In the rows, zero is written as 128.
Each named move below is a turn or a mirror, shown by a few rows before and after it. Which moves, in which order, take the first row of each later pair to the second? The first pair is answered.
move P:
[ 89 108 162 151 140 125 118 125] -> [119 109 123 178 138 116 139 116]
[ 92 120 143 131 158 145 119 134] -> [127 114 108 160 148 134 144 122]
[ 82  95 151 133 156 161 133  91] -> [110  90 119 156 152 155 153  80]
[130 165 113 136 116  97 148 118] -> [105 170 142 118 116 105 130 129]
move D:
[100 133 137 102 145  82 103 135] -> [110 135 117 106 133  66 109 133]
[ 99  90 126 153 156 162 154 102] -> [ 94  85  99 152 130 144 159 101]
[187 128 102 126 114  98 149 126] -> [187 135 155 126 155 123 138 125]
[145 146 135 130 151 117 120 125] -> [119 137 148 124 151 130 115 128]
move M:
[169 161 161 129 150 125 113 136] -> [165 145  87 132  97  96 132 134]
[155 148 162 118 167 149 131 129] -> [182 147  98 127 128 114 146 130]
[152 157 158 126 151 124 121 135] -> [163 146 108 131 111 103 138 135]
move G:
[149 127 117 167 137 125 114 122] -> [144 129 100 160 117 111 111 128]
[109 113 106 133 123 124 132 126] -> [109 135 130 118 117 117 110 147]
[178 156 145 131 147 135 124 135] -> [167 124 110 155 148 138 149 113]
[162 128 104 139 116 103 132 128] -> [167 142 122 129 122 106 117 137]
Pairs:
Between the rows of a pair lie 2 to 3 moves.
[ 82 144 206 114 148 141 100 156] -> [107 141  89 128  53  78 128 159]
D D
[ 64 121 174  93 133 147 107 147] -> [ 81  73 105 150 141 149 163  98]
P M
[149 105  67 156 129 120 164 112] -> [169 176 160 110 148 122 107 156]
G G
[ 83  99 106 106 109 125 129 136] -> [ 92 101 151 110 153 149 119 134]
P M
[129 117 143 123 157 182 117 111] -> [149 143 156 112 151 171 102 131]
M P
[ 95 106 119 131 129 145 120  97] -> [141 158 141 110 116 122  91 135]
G D G
[153  90  86 168 119 126 171  98] -> [ 73 101 179 109 143 160 121 122]
D M P
[153 151 107 117 126  94 112 156] -> [143 152 141 106 140 109 101 160]
P D
[114 127 174 106 153 176 142 121] -> [151 157 178  97 133 158 127 142]
D G M
[161 151 180 110 157 158 133 112] -> [109 154 163  73  93 125 115 139]
M P D
[ 95 141 167  98 124 138 100 160] -> [175 129 108 168 142 133 150 129]
D G P
[105 125  81 143  99 113 159 133] -> [101 106  97 160 129 141 170 111]
M P
[103  86  70 141 142 152 176 121] -> [ 52 102 129  84 127 153 131 149]
P G
[100 151 140  79  80 104  90 166] -> [ 92 141 129  83  69 100 100 161]
D M
[147 114 103 191 117 129 160 109] -> [120 101 113 183 119 142 158 101]
M D
[ 76 104 142 107 111 128 105 131] -> [189 126 114 154 144 122 131 121]
M P
[174 144  87 116  79 101 142 144] -> [129 148 189  94 146 154 107 147]
D G P
[159 158 148 121 117 112 106 145] -> [ 98 100 149 136 150 152 129 106]
D G D
[132 145 195 105 153 157  92 129] -> [138 121  72 123  66  98 127 119]
M M
[ 80 120 186 110 132 151  74 137] -> [148 116  69 154  69  91 122 133]
M P M
[192 180 111 134 108  91 118 152] -> [120  87 103 168 168 153 167  89]
G D G
[133 172 165 115 143 126  94 139] -> [144 178 125 111 109 103  95 143]
M P
